Each named move below is a turn or a mirror, shown by a few rows before and after it. Which moves, in which order, take the first row of each later pair to the second? The first pair is answered.
T:
[0.960 1.148 -0.762 0.282 -0.123 0.446 0.221 1.970 0.706 1.225 0.539 -1.552]  ->  [0.551 1.231 -0.768 -0.035 -0.745 0.641 1.204 2.260 0.784 0.501 0.390 -1.141]
[0.493 -0.837 -0.394 0.194 -0.185 0.942 0.618 1.759 0.640 3.837 1.502 -2.751]  ->  [-0.691 -0.815 -0.003 -1.054 -2.261 1.395 2.894 2.697 0.654 1.504 0.549 -0.841]
[-1.135 -0.807 0.324 -0.107 1.214 0.308 -2.242 -1.971 -0.927 0.016 -0.144 0.382]  ->  [-1.584 -0.231 0.390 -0.923 -0.444 0.460 -0.411 -1.040 -0.677 -1.536 -0.675 1.482]
G:
[0.264 -0.617 0.006 0.662 -0.125 -0.355 0.654 -0.506 -0.851 -0.036 -1.199 -0.469]  ->  [-0.030 -0.698 -0.239 0.718 -0.077 -0.334 0.334 -0.626 -0.984 0.551 -0.924 -0.635]
[1.621 0.630 0.057 0.400 0.116 -0.143 0.361 0.139 0.348 0.214 -0.504 -0.037]  ->  [0.400 -0.079 -0.051 0.457 0.334 0.225 -0.486 -0.288 -0.031 1.604 0.327 -0.867]
[-1.382 -0.732 -0.341 -0.513 -0.413 0.459 0.398 0.735 0.200 -0.650 -0.866 0.424]  ->  [-1.474 -0.756 -0.461 -0.470 -0.238 0.578 0.262 0.332 0.151 -0.416 -0.830 0.251]
W:
[0.095 -0.083 -0.267 -0.706 1.370 0.631 -0.145 -1.901 0.974 -1.339 -0.654 0.897]  ->  [-0.615 0.225 -0.429 -1.106 0.895 1.250 -0.053 0.353 1.989 -1.381 0.449 0.155]
[1.661 0.325 0.436 0.714 2.169 -1.129 -1.272 -0.725 0.350 -1.251 0.061 0.320]  ->  [0.881 0.701 0.431 -0.026 1.424 -0.606 -1.331 1.137 0.952 -1.794 1.238 0.097]
[-0.704 -0.564 -1.411 0.753 -0.414 -1.496 -0.595 0.683 -1.979 3.383 1.093 -0.631]  ->  [-0.301 -1.401 -0.531 0.781 0.435 -2.447 -0.933 -1.579 -2.801 1.730 -0.012 1.085]
[-0.267 -0.317 -0.184 0.143 1.133 0.979 -2.360 0.815 0.441 1.246 2.357 -1.463]  ->  [0.348 -0.868 -0.137 0.997 1.402 0.761 -2.622 -0.774 -0.219 2.024 1.305 -1.290]
Now pairs of rows:
Between the rows of a pair lie two moves.
[2.543 -0.371 -3.021 -1.408 -1.142 -0.585 1.859 0.207 -0.134 -1.561 -0.008 -1.881]  ->  [0.409 -1.183 -3.222 -2.208 -1.739 0.162 1.575 0.599 -0.462 -0.548 0.890 -2.461]  G, T
[1.531 0.516 1.514 0.574 3.442 -1.183 -3.167 1.406 1.538 -2.230 1.451 0.360]  ->  [-2.527 -0.819 1.133 -1.025 2.079 0.136 -3.831 1.821 0.708 -0.330 2.887 -0.720]  T, G
[0.604 0.461 -0.619 -0.726 -1.519 -0.292 2.542 1.681 0.614 -1.465 -1.150 0.770]  ->  [1.563 -0.007 -0.976 0.256 -1.181 -0.401 2.761 0.440 0.007 0.413 -2.128 0.431]  W, W
[0.564 0.709 -0.169 -0.005 0.608 0.096 -0.649 1.890 0.879 -0.153 1.034 -1.198]  ->  [1.108 0.660 -0.552 0.460 0.205 0.143 0.660 1.251 0.211 1.620 0.197 -1.656]  T, W
[2.492 1.407 1.732 1.317 1.704 0.500 -0.847 1.055 0.537 -2.581 0.301 1.283]  ->  [2.873 1.636 0.596 2.016 1.069 1.670 -0.070 2.568 0.353 0.729 0.800 -0.868]  W, W
[0.333 0.741 1.228 0.279 1.032 0.088 -0.968 -0.298 0.385 -1.759 0.286 0.682]  ->  [-0.913 0.280 0.874 0.244 0.936 0.986 -1.723 0.540 0.299 -0.026 1.355 -0.780]  G, W
[-0.862 -1.548 -0.121 -0.181 0.956 -0.541 -2.318 -1.965 -3.022 1.996 -0.123 0.085]  ->  [-0.436 -0.494 0.935 -1.203 0.827 -1.354 -1.686 -1.045 -1.988 -2.961 -0.772 2.359]  W, G
[0.252 -0.140 0.535 -0.158 -0.391 -0.176 -0.562 1.591 0.445 -1.717 0.523 0.254]  ->  [1.480 -0.495 0.020 1.014 -0.228 0.294 -0.251 0.594 -0.552 1.441 -0.265 -0.950]  W, W
[0.075 -0.658 0.086 0.017 0.978 -0.031 -1.155 -2.266 -1.366 0.052 -1.602 0.515]  ->  [-1.306 -0.956 -0.214 -0.676 0.188 0.455 -0.864 -1.806 -1.624 0.025 -1.580 0.716]  T, G
[-1.475 -0.075 0.560 -0.986 0.640 0.688 -0.820 0.026 0.320 -2.314 0.927 1.684]  ->  [-0.560 -0.226 -0.992 0.597 0.338 1.462 -0.078 0.698 -0.239 2.745 0.603 -0.992]  W, W
[-1.862 -0.878 -0.314 -0.865 -1.032 0.673 3.628 -0.759 -0.426 -0.076 -1.972 1.057]  ->  [-1.828 -1.836 -0.708 0.216 1.061 0.514 0.972 -1.951 -1.222 2.785 -0.353 -1.034]  G, T
[-2.678 -1.141 -0.506 -0.395 -1.876 0.806 1.312 0.456 -1.352 0.530 0.053 0.674]  ->  [1.476 0.308 0.265 0.953 -0.277 -0.726 2.243 0.180 -0.204 -1.652 -1.465 1.626]  T, G
[2.626 1.260 0.415 1.627 1.491 -1.757 0.274 0.462 0.871 -0.877 -2.078 -0.165]  ->  [1.606 1.948 0.311 0.950 1.128 -1.264 0.709 2.373 1.807 -1.438 -0.864 -0.724]  W, W
[-0.253 -1.371 0.298 -0.171 -0.184 0.057 0.639 -1.541 -0.747 0.231 -1.105 1.770]  ->  [-0.953 -1.183 0.767 -0.529 0.170 -0.218 -0.597 -0.906 -0.264 -1.514 0.112 1.966]  T, W
[2.500 1.641 -1.083 -0.120 0.375 -1.302 0.854 1.622 0.670 -2.794 -0.897 0.269]  ->  [-0.354 -0.853 -1.301 0.210 1.722 -0.555 -2.494 -1.469 -1.606 1.956 0.583 -1.629]  G, W
[-1.410 -0.607 0.312 0.342 1.608 0.202 -2.007 -1.490 0.277 3.576 0.958 -2.361]  ->  [3.205 1.780 0.809 1.121 2.005 -1.696 0.691 -1.006 1.569 -0.516 -1.792 0.326]  G, T
[-2.951 -2.425 -0.090 -2.097 -1.314 0.691 0.629 -1.799 -0.008 -1.167 -0.395 1.408]  ->  [-1.894 -2.508 -0.780 -0.825 0.560 0.522 -2.059 -1.300 0.398 2.341 1.663 -1.667]  W, T
[0.230 -0.814 -0.515 0.426 -0.253 -0.881 0.746 -2.610 -1.705 3.207 -1.501 -0.949]  ->  [0.904 0.513 0.605 -0.619 -0.524 -1.777 1.480 -1.448 -0.068 -2.670 -1.705 1.745]  G, W
[-1.617 -1.508 0.370 -1.637 -0.124 -0.021 -1.470 -0.574 -0.037 -2.187 0.771 0.516]  ->  [-0.946 -1.607 -1.004 -0.533 -0.526 0.778 -0.723 0.207 -0.332 2.238 0.769 -1.888]  W, W
[1.496 1.248 -0.360 -0.231 -0.556 -0.210 1.218 0.417 0.358 -1.318 -1.011 0.943]  ->  [-1.672 -0.032 -0.369 -1.384 -1.530 0.893 0.565 0.644 -0.404 0.329 0.282 0.075]  G, T
[-1.326 -0.641 -0.442 -0.385 -1.645 -0.092 0.067 -1.893 -0.642 1.340 -1.781 1.641]  ->  [0.039 -0.564 -0.626 0.367 -0.438 -0.558 -1.094 -2.628 -0.677 2.162 -1.382 0.980]  G, T
[1.554 0.246 -1.064 0.591 -0.347 -0.128 1.409 0.746 0.453 0.385 -0.525 -0.157]  ->  [-0.029 -0.342 -1.076 -0.061 -1.233 0.376 1.352 0.705 0.112 0.563 -0.131 0.025]  G, T
[-1.057 0.254 1.015 -1.091 -0.549 0.065 -0.370 0.678 0.614 -1.446 0.908 0.504]  ->  [0.247 0.980 0.340 -0.494 -1.207 0.209 0.967 1.991 0.875 -0.334 0.192 -0.220]  W, G
[-0.888 -0.307 1.682 -1.272 -0.277 0.026 0.602 -0.640 -0.398 -1.857 -0.262 2.071]  ->  [-0.684 -0.134 1.623 -0.777 1.469 -0.292 -1.744 -0.612 0.190 -1.232 1.751 0.849]  T, W
[-2.251 -1.654 1.014 -0.865 0.164 0.920 0.640 -1.569 -2.148 -0.634 1.333 0.895]  ->  [-1.323 -0.417 1.042 -1.169 -0.421 0.642 2.328 0.278 -0.900 -2.572 0.884 1.539]  W, G
[1.235 0.644 -1.050 -0.505 -0.867 -0.641 3.184 0.028 -0.567 1.232 -0.549 -0.405]  ->  [0.568 -0.551 -0.321 -0.263 -0.023 -1.439 1.969 -2.606 -1.552 0.833 -0.944 0.445]  G, W
[0.817 -0.111 0.981 -1.045 0.061 1.150 0.124 1.055 1.392 -1.925 0.023 0.724]  ->  [-0.192 -1.278 0.365 -0.618 0.780 1.703 -1.180 0.413 0.194 1.710 0.834 -1.074]  G, W
[-0.472 -0.125 0.756 -0.851 -2.080 -0.116 2.236 0.000 -0.273 -0.584 -2.153 1.764]  ->  [2.961 0.277 0.761 1.198 1.053 -1.612 0.261 -1.179 -0.176 0.560 -2.133 0.595]  T, G
[2.279 0.794 -0.903 0.701 0.873 1.916 -1.583 -1.146 -0.348 -0.076 0.644 -1.180]  ->  [1.226 1.420 -1.139 -0.468 -1.501 2.615 1.066 0.513 -0.267 -1.093 -0.260 -0.356]  T, W
[2.500 1.766 -0.761 0.590 0.398 -0.261 1.004 1.067 -0.186 1.849 -0.217 -0.635]  ->  [2.418 1.428 0.120 0.337 0.155 -0.701 1.768 -0.367 -0.587 -0.629 -1.713 1.494]  W, T
[-0.671 -0.276 -0.993 0.317 0.035 0.871 -0.932 2.073 0.026 3.806 2.956 -2.969]  ->  [4.361 1.585 -0.248 1.860 1.755 -0.984 0.444 2.170 1.520 0.887 0.882 -1.400]  G, T
[2.288 -1.095 -0.411 0.348 0.914 0.841 -0.830 0.868 2.172 -0.699 0.163 0.041]  ->  [0.460 -1.211 -0.334 -0.652 -0.576 1.453 0.535 1.622 1.989 -1.558 -0.050 0.742]  G, T
[-2.274 -0.252 -0.071 -1.750 -1.413 0.724 1.047 -0.010 -1.238 0.184 0.297 0.200]  ->  [-1.403 0.413 -0.363 -1.187 -1.732 0.593 2.192 0.857 -0.843 0.457 -0.182 0.127]  G, W
[-1.023 -0.355 1.135 0.872 0.065 0.008 -0.672 -2.594 -0.751 1.597 -0.960 0.888]  ->  [-2.419 0.251 1.163 -0.509 -1.458 0.482 0.411 -0.541 0.109 -0.781 -0.461 1.837]  T, W
[-1.836 0.632 -0.380 -1.711 -1.669 1.124 0.855 1.088 -0.023 1.957 -1.088 -1.028]  ->  [-1.087 -0.113 0.360 -1.440 -0.619 -0.117 0.409 -2.480 -0.940 0.372 -2.385 1.069]  W, W
[2.421 -0.698 -1.293 0.841 1.553 -0.376 -0.923 -0.657 -0.332 0.466 -0.571 -2.265]  ->  [1.185 -0.329 -0.331 -0.835 0.137 -0.497 0.182 -0.684 -0.024 -3.259 -1.266 0.154]  W, T
[-0.878 0.323 -0.190 0.319 -0.785 0.973 -0.495 0.770 0.517 0.585 0.751 -0.830]  ->  [0.569 0.655 -0.284 0.832 -0.829 0.543 1.044 0.718 0.482 0.331 -0.396 -0.390]  G, W
[1.166 1.067 -1.016 1.228 0.063 0.582 2.801 1.198 -1.256 1.580 -1.033 -0.301]  ->  [0.890 0.181 -0.224 1.232 0.903 -0.044 1.513 -1.841 -2.228 0.745 -1.672 1.042]  G, W
[-0.295 -0.327 -0.550 0.095 1.070 -0.128 -1.870 -0.559 -0.798 1.575 1.210 -1.303]  ->  [1.577 1.333 -0.241 -0.020 0.523 -0.686 0.369 1.214 0.662 -1.597 -0.006 0.127]  G, W
[-4.131 -1.244 -0.169 -1.102 0.513 1.161 -3.115 -1.140 -0.941 1.305 1.821 -1.300]  ->  [-2.629 0.499 0.331 -2.079 -1.615 0.152 1.380 0.320 0.270 -4.212 -0.710 2.467]  T, G
[-0.717 0.280 -0.045 -0.269 -1.466 -0.143 0.502 -0.881 -0.073 -0.280 -0.332 0.555]  ->  [0.688 0.674 -0.183 0.582 -0.450 -0.548 0.271 -1.431 0.031 -0.359 -0.459 0.446]  T, G
[1.199 0.606 -0.365 0.117 -0.596 0.380 1.500 1.053 0.210 0.125 -0.154 -0.385]  ->  [0.583 -0.261 -0.524 0.334 -0.190 0.581 0.210 -0.402 -0.720 1.812 0.094 -0.866]  W, G
[-2.136 -0.753 -0.383 -0.615 1.159 -0.066 -2.932 0.452 0.510 0.458 2.176 -2.234]  ->  [2.328 1.203 -0.031 0.662 0.928 -1.757 0.992 0.354 1.398 -3.150 -1.427 0.672]  W, G
[-0.216 -0.083 -1.561 1.014 0.577 0.961 0.338 -1.440 -0.066 1.721 -0.477 1.011]  ->  [-0.785 0.093 -1.314 0.241 -0.162 1.128 0.956 -1.108 0.221 -0.366 -0.758 2.259]  T, W
[-2.514 -0.413 0.469 -1.004 0.870 0.564 -3.585 -1.895 0.186 -0.380 1.234 0.705]  ->  [-2.305 -0.028 -0.660 -0.544 0.465 1.338 -2.992 -0.277 0.399 2.138 1.736 -1.218]  W, W
[1.210 -0.551 0.544 0.825 0.763 -0.142 -0.382 -1.635 -0.834 0.655 -0.407 -0.087]  ->  [-0.231 -0.185 0.854 -0.696 -1.193 0.505 1.335 0.433 -0.192 -1.377 -0.371 0.927]  T, W
[-1.433 -0.056 1.906 -1.548 0.169 -0.721 -1.865 1.524 1.716 -5.203 1.254 1.804]  ->  [0.855 0.228 1.644 -0.074 2.660 -1.640 -3.822 0.271 1.902 -3.510 1.602 0.343]  T, G
[2.220 -1.633 -1.583 -0.185 0.067 -0.199 -0.510 -0.499 -0.231 0.878 -0.302 -0.237]  ->  [1.051 -2.015 -1.161 -0.829 0.254 -0.385 -1.761 -1.164 -0.447 -0.087 0.048 0.202]  W, G
[2.488 1.584 -0.740 1.085 0.233 -0.511 0.985 2.433 1.795 0.773 0.581 -1.365]  ->  [2.507 -0.001 -0.396 2.037 1.348 -0.923 -0.479 -1.418 -0.150 2.298 -0.549 -0.907]  G, W
[-1.720 -0.186 0.672 -0.592 -0.887 -0.067 -0.705 -1.696 -1.067 0.473 -0.349 0.705]  ->  [-1.218 0.477 0.816 -0.897 -1.269 -0.355 0.247 -0.493 -0.252 -1.218 -0.466 1.385]  W, G
[-4.961 -0.907 -0.055 -2.209 -1.682 1.111 0.785 1.504 0.218 -1.239 1.424 -0.584]  ->  [-2.521 0.136 -1.323 -0.708 -2.434 1.654 3.257 2.747 0.179 1.547 0.253 -1.710]  G, W
[-1.024 -0.083 -0.532 0.511 0.539 0.798 -1.609 0.759 0.190 0.914 1.151 -1.578]  ->  [1.395 1.321 -0.468 1.107 0.055 0.449 0.718 1.533 0.855 -0.561 -0.483 -0.835]  G, W
[0.867 -0.471 -0.194 0.372 0.642 -0.336 0.549 -2.127 0.123 -2.196 -2.191 1.603]  ->  [-1.941 -1.434 0.053 -0.614 0.843 0.380 -1.987 -1.786 -0.263 -1.268 0.382 0.683]  G, W
[-2.515 -1.900 0.418 -0.188 0.179 0.594 -2.256 -1.998 -1.945 0.020 -0.646 0.859]  ->  [-1.571 -0.932 0.706 -0.410 -0.705 0.314 -0.018 -1.560 -1.253 -2.543 -1.788 2.565]  T, G
[0.238 0.791 0.770 0.057 2.099 -0.895 -2.441 -0.027 0.918 -1.555 2.058 -0.709]  ->  [-0.643 1.360 -0.101 -0.381 -0.486 0.735 0.407 3.126 1.308 0.112 1.822 -1.837]  T, W
[2.492 1.619 -0.543 1.347 -0.038 -0.279 0.552 1.379 0.674 2.011 -0.637 -1.175]  ->  [-0.421 0.634 -0.750 0.493 -1.001 0.735 0.232 1.593 0.074 3.333 0.477 -1.810]  T, G
[-0.466 -0.690 0.387 1.085 2.481 0.444 -0.705 -0.690 -0.398 1.039 1.870 -0.615]  ->  [0.846 0.154 1.011 1.017 2.391 -0.364 0.385 -0.709 0.298 -1.616 0.567 1.366]  W, G
[2.007 1.112 0.202 0.659 1.435 -1.061 0.394 -0.595 0.860 -2.663 -2.436 1.256]  ->  [-2.177 -0.028 -0.435 -0.391 1.004 0.748 -2.543 1.362 0.959 1.005 1.552 -2.294]  W, G
[1.409 -0.444 -0.347 -0.421 0.844 -0.410 -0.223 0.400 0.712 -0.345 -0.197 -0.569]  ->  [0.187 -0.406 -0.376 -1.130 -0.078 0.032 0.810 1.165 0.526 -1.087 -0.259 0.065]  G, T
[0.703 -0.243 0.455 0.042 1.532 -0.471 -1.369 -0.798 0.062 -1.826 0.529 0.582]  ->  [-0.302 -0.367 0.305 -0.820 0.221 -0.031 -0.282 0.066 0.278 -2.616 0.329 1.181]  G, T
[-1.872 -2.925 -0.214 -2.641 -1.741 -0.019 -0.365 2.132 1.820 -0.017 1.531 -1.351]  ->  [-1.224 -2.912 -0.950 -2.131 -2.450 0.254 1.365 1.169 0.696 2.095 -0.389 -1.611]  W, T
[-2.465 -0.738 -0.386 -0.723 -0.671 0.323 -0.759 -0.687 -1.957 1.611 0.640 -0.328]  ->  [1.545 0.412 -0.296 1.061 1.795 -1.341 -1.415 -1.584 -1.535 0.869 -0.473 -0.349]  G, T
[1.896 0.301 0.003 -1.162 1.091 -1.195 -3.021 -2.128 0.544 -1.249 -0.878 0.921]  ->  [-0.184 0.450 -0.340 -1.989 0.581 -0.256 -3.639 0.522 1.640 -1.306 1.102 -0.336]  W, G
[-0.692 -0.493 1.603 -0.378 0.513 -1.023 -1.219 -0.516 -0.169 -2.566 -0.105 1.663]  ->  [-0.471 -0.191 -0.268 0.148 -0.440 0.550 -0.013 2.442 -0.002 2.213 0.847 -1.879]  W, W
[-2.629 -1.167 0.645 -1.899 -0.282 -0.403 -0.631 -1.863 -0.341 -3.149 1.287 1.506]  ->  [-1.687 0.735 -0.088 -2.017 -1.760 0.049 1.741 1.972 1.380 -3.265 1.649 0.477]  W, G
